In the rows, 128 means zero.
Each named turn below is shown by a few rows before and after it. Which turns, in which order, take the first row of each later pair to the second? The first pair is answered.
turn Pez:
[125 137 121 130 118 139 145 131 151 113 139 115 140  93 101 118 146 156
 148 147 129 134 118 103 134 137 115 135 135 101 136 133 143 139 119 153
 160 150 150 139 150 143 113  93  79 168 105 103 135 149 128 174] |-> [132 151 130 106 121 125 128 120 151  97 138 110 141  88 135 126 164 144
 130 133 115 121 130 107 119 132 120 140 131 109 127 132 125 162 115 124
 171 136 146 154 129 124 126 112  82 150 123 107 117 155 143 189]
[158 124 121 129  78 185 149 124 121  83 151 113  79 116 137 156 115 149
 166 119 146 116 110 102 161 136 102 125 150 114 160 157 141 101 129 176
 131  88 151  84 188 131 124  66 104 146 124 131 133 114 108 150] |-> [160 150 131  86  89 161 118 111 115  61 143  92  84 117 203 162 135 129
 133  82 128  96 124 102 120 134 111 137 135 133 143 155 103 139 118 119
 149  70 142 110 154  95 148 104 105 113 155 137 104 112 132 170]
[169 107 111 122 118 152 150 123 131 100 116 137 115  72 120  93 149 141
 138 172 170  94 123 153 163 114 120  99 125 114 145 153 123  75  91 133
 123 145 147 139 164 113 155  76 153 163 145 140 164 147 109 170] |-> [168 125 119  89 126 139 128 113 130  81 109 129 113  73 168  96 160 125
 110 154 155  80 135 153 129 114 134 107 117 127 133 151  96 105  85  92
 136 133 142 154 137  91 170 102 150 141 166 142 139 149 127 187]
[135 133 144  92  85  94 105  75 111 106 103  87 106 112 164 110 150 119
 112 118  66 137 139 124 107 141  83 129 101 101 147 135 131 185 111  96
  79 111 109 191 136 100 108 107 122 122 159 128  76  85 116  90] |-> [118 117 138 116  83  77  98 102 115 147 116 110 111 133 135  94 123 124
 125 140  83 154 122 133  99 147  81 113 103 106 142 132 145 187 136  98
  52 140 123 187 138 103 101 118 125 122 146 114  95  59 116  61]
turn kave:
[121 116 139 110 122 142 141 123  88 118 144 104 115 109 158 135 126 133
 133 118 129  88 124  97 129 142 103 122 135 116 167 125 151 135 140 159
 148 106 124 124 128 121 129 109 120 150 120 111 125 120 135 157] |-> [102  96 140 113 136 120 125 147 100 158 149 132 123 133 162 129  95 135
 150 126 143 106 112 115 108 139  98 107 136 128 154 125 156 143 158 143
 119 133 138 120 122 113 129 140 131 138 118 106 131  90 140 120]
[124 168 129 132 111  95 117 140  86 101 171 150 156 142 173 110 130 115
  98 118 126  73 158 118  82 109 103 112 154 127 160  82 140 163 125  79
  96 127  80 119 115 125 152 165  80 106 105  76  74 106 114 162] |-> [121 171 126 139 120  88 113 146 103 117 169 158 164 143 155 105 125 114
  95 133 131  90 158 128  75 106 111 111 150 136 146  75 134 163 128  70
  83 144  77 122 115 129 146 176  85  97 105  80  75 103 111 146]
[ 94 108 155 128 117 114 107 153 131 181 103 182 161 151 161 117 105 113
 130 146 110 130 128 150  88 165 153 106 155 129 135 136 126 124 109 155
 136 141 119 117 128 107 119 165 129 118 106 153 158 111 154  39] |-> [103 141 146 133 117 121 111 129 147 163  89 175 172 132 124 109 139 117
 112 166 104 149 157 163 101 146 169 130 138 130 111 130 105 110  93 149
 150 146  91 133 126 124 116 161 141 119 100 163 165 147 147  44]
turn mam:
[136 144 134 134 110 133 119 102 103 123 133  85 129 112  87 118 172 135
 107 146 110 105 131 119 111 114 119 142 101 127 141 102 124 154 119 117
 138 129 115 149 108 160 155  97 112 158 115 115 134 147 140 155] |-> [139 132 140 160 134 130 133 118 137 143 103 123 149 104  84 122 172 135
 134 163 101 123 137 142 148 118 114 125  90 130 131 128 130 106  99 150
 128 139 126 127 117 187 125 110 122 146 131 143 131 150 107 135]
[120 106 110 137 144 133 141 151  94 127 145 119 124 141  87 174 130 166
 143 141 119 130 129 129 164 100 112 144 155  90 129 158 188  90 128 186
 126 171 117 100 153 148 102 107 130 156 106 145 175 171 112 121] |-> [126 134 105 111 121 143 125 129  70  96 170  82 112 142  86 169 138 153
 110 130 125 114 134 107 134  91 119 163 152  94 130 131 176 133 145 145
 139 155  97 124 144 118 135  97 122 159  96 128 179 179 140 151]
[115  79 117 191 163 113 137 122 122 116 175 132 121 135 135  48  75 144
  88 123 176 100 142 103 112 145 167 126 100  99 137 108 119 103  99 118
  99 139 185 129 126 100 103 134 102 137 117  89 110 151 128 136] |-> [124 100 113 179 163 109 132 109 128  91 168 123 125 125 133  49  94 144
  73 114 173 101 159 109 106 136 173 137  90 108 127 104  99 107  91  98
 113 132 177 143 116  97 107 134 107 129 115  98 105 172 129 142]
turn Gol:
[126 129 122 115 148 108 150 143 132 136  85 168 104 132 106 180 185 112
 130  99 134 102 155 126 106 110 138 138  99 170  81 143  89  97 105 146
 119 111 131 137 118 109 104 168 159 144 188 133 116 109 100 121] |-> [126 117 120 109 146 110 150 155 124 141  99 176 101 154 116 179 164 115
 142  92 147 101 144 120 101 111 134 130 109 170  89 148  98 103 116 149
 114 108 144 133 122  95 103 172 156 138 180 125 118  88 103 112]
[100 102 160 115  74  84 154 107 127 123 136 141 170 115 185 109 193  83
 137 148 122 105 180 191 152 138 103  93 105 101 143 121 130 138  89 111
 105 152 168 111  50 139 132 187 112 173 167  90 118 159  95 139] |-> [ 86  79 155 113  74  87 150 135 120 139 153 153 166 142 199 116 155  91
 162 135 141 105 159 183 143 142  97  74 125 100 146 134 151 145 114 115
  90 151 195  92  63 116 123 192 110 166 159  88 115 129 104 122]
[127 133 159 135 136 162 134 160  90 162 191 125  95 134 135 152 126 133
 133 151 153 103  89 125 126 152 111  74 145 127 144 139 174 154  62 119
 123 143 128 169 122 164 122 148 111 146 128 124 150  89  75 126] |-> [122 141 152 138 131 161 132 154  88 165 203 121  96 143 115 147 123 133
 126 159 168 109  86 128 115 144 114  87 141 130 131 127 171 164  85 100
 121 152 123 181 127 158 127 146 113 143 115 110 154  88  88 116]
Then:
Each pair is two turns apart.
[122 118 129 162 118 156 141 138 170 103 108 112 146 113 117 137 140 138
 164 117 105 140 118 115 164 137 118 141 139 100 132 130 129  76 126 148
 114 132 113  96 182 154  85  93 132 130 128 125 131 149 102 124] |-> [115 121 121 156 108 152 131 144 161 111 130 111 143 134  91 127 116 141
 163 121 136 158 112 114 143 125 124 146 145 110 120 123 133  86 157 127
 102 141 120  97 191 133  94  80 134 126 105 114 136 132 118 101]	Gol, Gol
[145  87 157 108 126 109 162 139 137 114 144 142 148 130 136 123 126 141
 168  96 154 149 188 158 175 132 125 135 137 125 109 199 134 107 124 152
 144 169 132 137 145 138 120 120 147  89 159 147 148 146 111 129] |-> [142  86 152  96 119 110 152 148 130 114 156 139 146 147 152 124 112 139
 166  83 161 149 182 152 162 125 123 134 145 135 105 197 126 124 138 130
 142 161 141 134 149 116 128 128 144  78 155 144 150 130 128 131]	Pez, Gol
[ 98 123 135 126 149 105 105 119 122 119 129 120 127 138 161 142 120 135
 110 126 123 121  96 119 105 138 125  91 121 114 152 120 133 157 111  88
 118 142 121 138 107 107 154 161 126 121 150 115 114 145 121 159] |-> [ 97 141 131 134 152 105 100 116 138 123 119 122 135 131 130 134 137 140
 100 141 122 139 108 136 108 123 139 105 112 118 136 115 123 148 105  83
 121 157 112 145 105 119 145 160 133 115 143 121 119 164 115 151]	kave, kave
[139 133 135 118 152  89 116 133 130 170 131 114 153 111 125 128 151  98
 107 115  87 114 118 156 110 157 160 136  85 119 163 118  95 178 116  91
 126 130 106 135 107 124 141 169 156 123 157 136 116 127 124 149] |-> [129 115 136 120 146  88 117 141 113 180 146 113 141 122 128 128 135 105
 119 118  93 106 100 143 103 171 145 124 100 114 183 113 113 190 136 103
 110 133 116 123 107 118 146 158 152 137 149 119 118 101 124 149]	mam, mam
[126 136 114 126 156 130 114 133 139 116 113 146 138 139 133 137 120 132
 127 102 113 140 150 136 116 123 165 120 106 143  89 138 140 116 133 100
 106 131 116 134 127 138  89 148 150  80 132 126 121 133 134 115] |-> [137 141 115 118 138 150 129 119 123  84 114 120 126 131 148 147 137 128
 124  85 105 115 151 116 129 134 156 128 116 131 107 144 141 119 121 110
 121 105 113 129 134 139  91 124 146  97 136 125 115 148 134 144]	kave, kave
[123 125 133 131 136 125 114 133 134 144 140 123 126 126  95 102 125 132
 114 148 136 140 121 143  97 130 141 138 111 131 117 110 116 128 136 117
 121 137 115 139 112 139 135 122 129 130 109 110 136 111 128 109] |-> [129 120 132 143 144 131 131 128 140 144 125 126 131 113  92 105 139 139
 130 154 127 140 130 143 128 137 134 136 117 123 121 125 122 103 115 139
 124 135 120 131 126 159 119 115 135 136 115 121 132 122 114 112]	kave, mam
[151 161 150  87 129 140 133 107 141  79  99 113 131 102 198 155 158 117
 106  99  87 101 151 129 139 130 127 138 124 124 118 142 101 126  84 121
 163  87 117 128 109 122 128 155 135 110 172 163  82 155 117 168] |-> [134 107 161  94 143 124 131 137 132 121 108 144 130 132 227 163 116 122
 143  93  95  93 126 122 133 151 102  98 144 121 139 161 134 130  96 139
 132  92 153 102 110 112 114 173 127 117 168 152  77 108 116 149]	kave, mam
[131 123 149  75 155 127 111 141 125 118 112 129 119 153 240 155 103 115
 134  70 122 111 133 109 110 129 124 108 134 149 115 155 113 157 129  95
 136  90 151 116 106  67 126 162 115  92 168 145  89 108 151 127] |-> [112 106 120 124 135 128 116 170 129 183 158 151 116 183 116 122  61 146
 164 120 184 163 106 126 106 105 130 102 146 144 108 133 147 139 189 110
  91 147 154 106 148  85 117 133 127 107 112 120 142  79 148  68]	Gol, Pez
[122 114 140 124 126 118  84 117 132 141 181 137 148 117 140 117 138  97
  80 147 142 128 143 162  99 142 101 149 160 149 173 124 124 153 155 117
 118 112 137 165 120 130 158 116 142 147  91 109 144 115  99 129] |-> [134 136 136 133 129 126  93 105 151 124 159 132 163 100 117 115 167 101
  69 154 134 144 161 173 119 122 116 163 149 151 152 136 112 131 137 113
 134 108 126 171 123 142 153 107 146 140  92 129 147 147  92 129]	Pez, mam
[135 141 116 168 116 145 164 108 150 133  95 146  84  90  70 134 166  92
 120 147 107 132 175 146 130 105 159 147 107 123 178 117 146  90 100 164
 107 125 147 170 149 220 120 109 150 147 114 165 125 174  52 130] |-> [138 133 132 114 114 142 149 101 115  93 108 117  65 103 182 159 164  75
 105  87  84  74 164 103  97 131 146 146 119 124 207 127 136 134  97 141
 127  76 155 172 123 169 138 124 129 140 143 154  95 154  81 175]	Pez, kave
[126 167 116 133 130 103 108 123 140 153 146 136 136 138  88 101 127 126
  94 162 146 162 138 134  93 106 144 153 115 154 100  94 106 163 167  72
 117 157 103 173 119 124 156 137 134 104 105 105 134 128 144  94] |-> [132 139 121 176 159 123 153 137 171 165 103 171 151 121  80 112 137 139
 143 178 125 171 146 148 171 123 121 129 118 134 111 134 135  82 119 157
 114 157 124 125 139 174 106 120 144 131 125 143 133 145  91  86]	kave, mam
[116 101 110 129 152 140 119 142 132 153 117 124 120 135 119 112 111 131
 123 119 206 142 126  94 103 144 147 108 146 162 138 117 149 143 135 127
  99 140 132 113 144 120 128 129 122 153  92 119 150  70 190  73] |-> [143 147 119 116 162 145 126 107 150 100  70 107 129  91 140 117 174 113
  91 111 161 133 165 101 119 136 174 138 116 163 115 126 103 130  80 107
 139 117 103 135 119 132 129 133 129 142 129 159 125 129 179 107]	mam, Gol
[114  99 129 134 129 161 141  91  71  92 142  86  92 129 130 121 123 117
  95 136 123  53 124  87 122 159 110 124  86 107 201  83 119 157 148 134
 116 134 133 100 140 123 137  86  92 163 143  74 120 101 132 165] |-> [113 140 140 122 183 122 114  91 130 102  89 129 136 124 154 105 143 101
  64 141 107  95 160 150 102 131 140 128  46 144 124  95  56 150 119  64
 122 161 120 128  95 114 129 158 121 103 185 117  91 127 131 132]	mam, Pez
[119 110 108 163 144 114 111 146 152 145 129 160 145 128  76  99  90 120
 124 160 146 175 146 146 113 115 139 122 118 118  72 139 131 105 139  98
 117 157 132 125 141 112 122 147 124 111 116 128 141 126 131 101] |-> [143 147 109 154 135 136 123 114 150  88 114 119 141 100  83 101 135 122
  96 147 124 156 174 137 130 110 141 150 104 111  69 139 108 104 111  91
 153 126 103 136 138 115 129 123 127 111 123 135 136 167 129 141]	kave, Pez
